Each path below is one point turned by a fixed rotation once a step. After each direction that follows a path, write how fast that rotation turns it, in degrees each step (0 if it stays still).
Each turn is a multiple of 5 degrees from 10 to 175, or 0.
Each row of a path follows its step; steps can be skipped.
path 1
step 14: [-50  -4 -36  -8 -11   5  16 -16 -42  18  -4 -64  -5  -7 -57  53 -13   5
  -9   3  10 -13  46 -35  12  10 -18   1 -59  19 -22 -29  16  13  -8 -21
  18 -31 -52 -20  33 -11 -20  -6 -36]
step 15: [ -2  -2 -21  55 -15 -11  91  12   5  -4 -45   5   6 -12  -9 -10  -6  17
 -11  -1  72  38  18  21   0   2 -28   2  14  -9 -42 -19 -36  17 -20  20
 -41  25 -25 -37 -41   3  19  22   9]
step 16: [-36 -27  -1  37 -30  15 -17  19   6  30 -11   4 -46 -47  -2  34 -33  68
  -4  33 -15  -7   0  30  17   6  -9 -16 -33  15   3  47   4  42 -20 -12
 -19   8  22 -24  61  13  25 -22  35]
step 22: [-55  30  -5 -11  11 -70  16  19 -59   1 -14  26 -24 -29  -5  21   2 -11
  19   2  31  33 -30  -5  56   6  21  12  22 -30  -1 -13   8 -16  28 -33
   4   2  -2 -21  52 -12  54  37  -4]
step 26: [-38  15  25   3   3  19  44  49 -10  -2  35 -41 -27 -23 -28  -7 -20  46
  33  36   3  12  18 -34  -2  43 -15 -13  25  29 -54 -25   6 -30   6  -3
 -36 -13   1  35  -6   8  18  64  14]
step 29: [-67 -53  17  35  33  13  58  44 -29  44  12   1   0  22 -14 -14 -23  -4
 -35 -14 -19  -7   3 -17 -26 -21 -18   2 -40 -33  -3 -29   4 -23  -1 -20
  29  -4  49 -18 -29   4  38  29 -23]
step 30: [  1 -21 -13  -2 -20  25  12   2 -17 -23 -77  16 -50  37 -20  32 -21  43
  14 -29  -7  15   7 -34  -6   3  -7 -15 -29 -17 -36  19  30 -12  -4  43
  -3   8 -35  37  28 -49  38  38  -6]
[ 17  -1 -11   3   3  -5  -2   1  10  -6  -7  11  -3 -10   0  -1  -8   4
   6 -13   1   6   8  18   3   2  -3   9  -2   1  -9   2  -8 -10  -4  23
  -2 -16   8  12   0 -15  -8   1  18]	145
[ -1  -8   9   7  -8  -8   2 -15   1 -12  -4 -18  -7  -3 -12  -3   1  -1
  -4   7   1   1  15  -8 -11  -4   1   0   8  -3  -7   8  10   3  -3 -14
  -8   1  -8  -2 -13 -24 -16   8  13]	65
[ -9  -6   1  10   1  -8  -7  10  14  -5   3   1   2   1   4   2  16 -12
   0  -2  12  12  18   4   8  -8  13  16   1   3   4  -3   9  -2   2   3
  -7  -1  13  -8 -12  10   8  23 -11]	155
[  8  10 -11  -4   5   4  -9  -3 -18  -6  -2 -19 -11  -7  16   7   7   4
   6  -2  -3  -1  -1   8  -7   9   2  11 -11 -14  -4   2   3   4  15  -1
 -17  -2   9  -9  -4 -12   7  -9 -15]	130
[  3  10   3   2  10 -10  16  -6  -6   0   9  13  -8 -16 -11   2   7  -4
  -2  15  -5   0   0  -5   2   7  15   2  -4 -14   6   8  -1   6 -27   8
  -1  -3   1   5 -15   3  12  -9  -3]	110
[ -6   6  -1   5   7  -8   2  -9   6   1   2   3  13  -3   0 -23 -13  18
  14   7  15   3  -5  -5   5   4   1  -3   5 -18  -4 -18  -4  -4  11 -10
   8 -12   7  -6 -16  -3   0  -1  -7]	155
[ -6  14  12  -6  12  -8  -9  -8 -11  -3   4   5   0   7  -7  12  -6 -13
   5  -2   3   2   9   1   5   4   1 -10  12  21  11  -5 -12   8  10   5
  -7 -24 -12  -4  -2 -10   2  -1  -6]	80
path 2
step 3: [ -3  17 -12 -12 -17 -14   9  34   1   1   7 -47  53  -5  11  41  23  16
  -2  13 -10 -39  -2   4  21 -32 -23  14  73 -33 -43 -14   8 -24  23  10
 -29  18  32 -35  17  58  45  -3  -7]
step 7: [-43 -19 -16 -33  11   1 -18  19 -16 -14  -4  22  -5  23  17  -1  38 -37
  32  28  31   3 -12  75 -33  23  21 -14 -13 -11   6 -28  20 -18  23  61
  28   5 -31  37  -5 -46   9  44   3]
step 8: [-18 -65   4 -18  13 -11  14 -13  -1  -6 -46 -19  26   3 -13  27  17   4
  13  24  34  -8   8  53  64  22  33  -4 -39  17  41 -18   7 -75  -5  21
  -9  16  -4  24   5 -26 -23  12  -5]
step 10: [ -9 -17 -61  22 -43  16 -46   7 -20 -48 -16   7  19   3 -35  13  41 -12
  43   9   1 -13 -13   7 -21 -20   2  32  41  40  28 -24  -2  33  -6 -28
 -38 -45 -26 -14  33  24  13   6 -25]
step 16: [ 23 -33  -9  -6   6  -1 -35   9  -2 -22  11   5 -36  57 -30 -26  19  -2
  54  12  -6   5  -1  23  10  37   6 -25  52 -21  51   3  44 -15   4   1
 -38   2 -37  41  38  13 -34   0  31]
step 22: [ -2  14  13 -18  13 -32  25  44 -18 -45   9 -31 -26  22  23  -5  70 -17
  47  15   0  -3   4  17   0   6 -23   7  74  14  -5  -7  26   3  17  72
   3  17 -15 -19 -10 -28   1 -16 -13]
step 28: [ 22  24 -38  11 -10 -34   7 -24 -25 -62  29 -43  33  -9  12  37  30  15
   5  11 -23  41  26  17  24   1  -4 -10  51  26  36 -41  43 -10  21 -22
  23 -23  28   3  17   5  33  13  -7]
[  1   3 -10   4  -9 -12  -4   4  -3   0  -7  -9   4   7  10   6 -21  -4
 -14   7  -6   9  -7  14   9  -1  21  -7  -5   4  -7  -5  11  10   0   2
  11  12 -12  -2 -14 -16  -6   4   2]	55
[  2  13 -14 -10 -15  -6 -17 -16  10   5  -5   2   4   1   7  11   3   8
  -1   4   5   1   7  -5   6  12   0   5 -10   3  21   1   2  -5  -1  -4
  -6 -11  -9  -4  -6   0  19 -10 -15]	40
[ 11   3  -1  21   6   1  20  -2   8  11   1 -15  -6  15  -7  19  -9  -4
 -12  12   1   5   2  -1  -8   3  -4  -1  -6  -4  -1  -7 -17 -11   9   6
  -8   8   3  -1   1  10   6  -2 -11]	125
[ -7   2   6  -8  -8   8  -3  -6   2  14   0 -22  -2 -17   2  -8  -4   1
 -10   8  -1 -16  20   8   2  -6  12 -10  -8  -1 -11  14  -2  -2 -18   2
  -6   6   3  -4  11  10   3  -6   2]	120
[-11   5 -15  -5  -1 -10  -5  -5  -5   6  -1  11   4  -7  -6  -3  -6  -4
   7  -5  -4  11   4  15 -26 -15   0 -13  -3  -5  -6  -1 -17   2   7  -3
 -14  -2   1  16  -4  -5  -5 -13  -5]	130
[ -1   8  15  -4  -7   6   5   4   9  20  -3   4  14  11   7  -8  -2   7
  16   0  -7  -1 -18  -7   1  12   6 -16  15 -10  -8   6   1   0   6   9
  -9   4   3  -9  -5  -4   4 -17  -1]	20
[-11  -1   3   8 -12  -7  -9  -5  -7   7 -13 -10 -23   6  -2 -15  10  -4
  -3   1   5   2  -3 -11   5  -7   2   2  -1   9   4  -8  -9  13  10   4
   0  -4  23 -13  -3  -8 -11  -6 -10]	85
path 3
step 7: [ -3 -40 -39   6 -31   1  20  25 -55  15 -76  16  20 -10 -28  -6  17 -31
  61  -7   9  10 -21 -39  71  -3 -58  17  34  14   6   6  13   8 -21 -32
 -25  26  37  27  19  44  17  -7   3]
step 10: [ 13  27  16 -27 -47  -7  34  24  38  59 -38  -9  60 -15  12 -10 -33 -19
  19  63 -10 -10   6 -10  20  35  49  23  -8  25  27   5   2  53 -12 -68
  -3  20  36  11  30  17  15  47 -18]
step 14: [-25  19   2  -2 -15  -6 -11 -63 -13 -47 -50  35  23  -3  -8  27  32 -21
 -11  49  40  -2  -4  -1  38 -47 -46   0  -1 -18 -25 -60  -5  -5 -38 -34
 -49  22  20  47   7 -33 -50   6   3]
step 15: [  6  39 -38 -13 -46  -2 -19   2  21  -6 -84  21  71 -16 -10 -35   6 -41
  17  10  41 -26 -26 -10  -3 -27  13 -16  -4  -6  39   3 -39  29   6   3
 -27  26  53  36  -1  13  44  49  16]
step 26: [-48   0  25 -64  -8 -26  27 -30  12 -10  -1 -12  54 -24 -12 -34  19  -9
  47   0  30  14  -7 -20   9 -19   0 -60 -19 -37  -2 -34 -38  11 -26  -5
 -32  17   4  40  38 -43   8  73  28]
step 28: [ 16 -16  -2   2 -38 -16  23  14  34  22   1 -49   9 -29   4  -8 -11 -16
  93  35  38   6  15 -25  16  37  23 -16   7  -1  42  43  19  50 -34 -47
 -28   1   4  56  27  44  29   2  29]
step 32: [  9   4   5 -13 -46 -30  -9   5 -25 -46 -25  31  72 -30 -33 -19   9  -8
   7  66  -1   1 -47  22  24   9 -18 -21 -23 -19 -32 -52 -47 -24  -9  25
 -55   6   4  57   9 -21 -31  28 -17]
[  7  -5   2  -7   1  -3   4   3   2   6 -11  -6 -10  -5  19  -8  -1   5
   7  -1  10 -14  -3 -17   3   1  10 -13  10   4   8   7  -1   9  20  -6
  -9  16  16 -10  -3   2  15  -3  -8]	140
[ -2  15  -8   0  -8 -10 -12  -3   2  13  -3   6  -2  -5 -16   1   9   6
   1  -9   8 -13   0  -5 -16  -8   5   5 -14  12  -4   5  -1  -1  -8   8
   7   0   7 -10 -23  17   8   4   9]	120
[ -1  19  12 -13 -14   5  -6  -2   5  -4  -5 -11   7  12  -2  -6   4   3
 -14   0   1  -9 -18  -4   8 -19  -3  -1 -14  -2   7  -4   7 -11   5 -10
   6   1  -6  -1   6 -18   9   7  -6]	65
[  1  -3 -16   9 -12   1 -13 -18   5 -25  10   0  -9  -5   6   3   5  -6
  -6  -5  17  -4   5  -1  13  -2  12   9   4  12   9   6   5  -7  -2  -5
   3   8  -4   6  13   7   1 -11   6]	45
[  7 -15  -3  -3   4  -3   2   3  -3 -14  -4  -4   4   6 -17 -19   8   7
  26   2  -2  11 -14   1  -1  -8   8 -11  -6  -9   9   7   3 -11  -3  14
   5   0  -1   7   0   4  13 -12   6]	170
[  0   8  -2  17  15   3  -4  12   9 -11   2  12   2  15 -17  -3   9  -3
  -5  -4   8   1   0  -2   9   3 -14  -6  12  11 -15   2   3   2   7   9
  -8  10   7   5   5  -6  15  19   0]	40
path 4
step 13: [ 15   2  35 -10 -15  10 -24 -53  55 -18  12   6 -24 -15   6  17  -6 -31
  -1 -53   5  21 -28 -35   5  20  44  25  19   7 -14  54   8  41   3 -11
  56  63 -14   2  -4  13  35  -4  25]
step 17: [ 12 -43 -25  -4 -40  -5  45  18 -16  -3 -42   5 -43  -4 -14 -22   4  18
  14  14  -3 -52   2 -20  18 -32 -17 -11  39 -41 -33  18  41  -8  42 -10
   2 -54  14   9 -13  34 -44 -23 -46]
step 18: [ 10  42   0 -40 -18  86  -7  23  -3 -22 -30  -5   5 -40 -33  35  14  28
 -34  20  32 -27 -46 -36  -4  -8  26 -14 -16 -14  -3  -1 -15 -29 -23  -5
  12 -32  -5  20 -30  36 -13   9  58]
step 20: [ 32  18   6  -8  22  22 -30   1 -18  56  41 -12  16 -49   6   3  39  -1
  19 -25  49 -15  -3  52 -14 -25 -34  -2 -32 -10 -45 -15  19 -11  12  -7
   6 -30  57 -23  -2  25 -52   0 -35]
step 21: [ -4  53  22  12  37   8  -3 -23  28  11 -10 -17  28  26  11 -28 -24 -24
 -36  -4  -8  15 -46  58   4 -30   6  13  -2  35   6  10  13  16 -57 -21
  -6 -24  23  51 -18  31 -12 -33  59]
step 22: [ -7 -13 -30 -14 -15 -44   0  -8  12 -12  -5 -19  29   7  14 -35 -19  28
 -17  -2  42   5 -38  61  -3  31   2  11   3  -9  39 -29  42  -1 -13  15
  -8  20 -32  18  60 -36 -59 -25 -57]
step 23: [ 28  26  -7 -33   2   5  -4  -1 -16 -22  58 -13  -9  42  41  -6  25   9
 -27 -36  27  30 -36  -6 -45 -21 -66  -5  -3  -7  15   7   3  37 -51  24
  18 -37 -42 -39 -25   3  21  30 -13]
[  4   3  -9  -2 -17   6   1  10  18  -1 -17   1   2  -9  -7   8  -2 -14
  16   9  -8   1   2  -8   4   6  -7   4  -3  14   1  10  11   5  13  18
   6  -4  10  -1 -12 -12   8   2  -1]	25
[  2  11   2   5   3 -15  -7   8   2  -5  10 -10   2  -9   8  -2  14  -5
   1   7  -1  -3   5  -8 -14 -12  -6  -6   1 -17  -3   5  12   6  18   0
 -18  -7 -12 -14 -13   0  -4 -15  -7]	125
[  2  12  -2  -9   8   3   2   4  -9  -1  -6   4   6  -3  -9   7   8   3
  17  -7 -14  -3   3   4 -13  -6 -13  -2  -8  -2   8 -18 -14  10   0  -9
  -6   8   8 -22  11  -3  13  13   2]	80
[  8   4 -23  -6  -1 -13 -11  12  -2  -4   7  -8   2  14   9   0 -11 -12
  10 -23  -5  -1   2   4 -12  -3  11   0   3 -15   3  11  -3   5  -6  10
   8   2   0  15   8  -4   5   3   1]	40
[ -6   5   7  -7 -16  -9  -5  14 -10 -23   0 -10   6  -5  -1 -12   2  23
   4   3  12  -3  11   0   5   8  -1  10  -1   2  -9  10   5   8  -7  -9
   9   2   2  -1  -1  12  16   6   3]	65
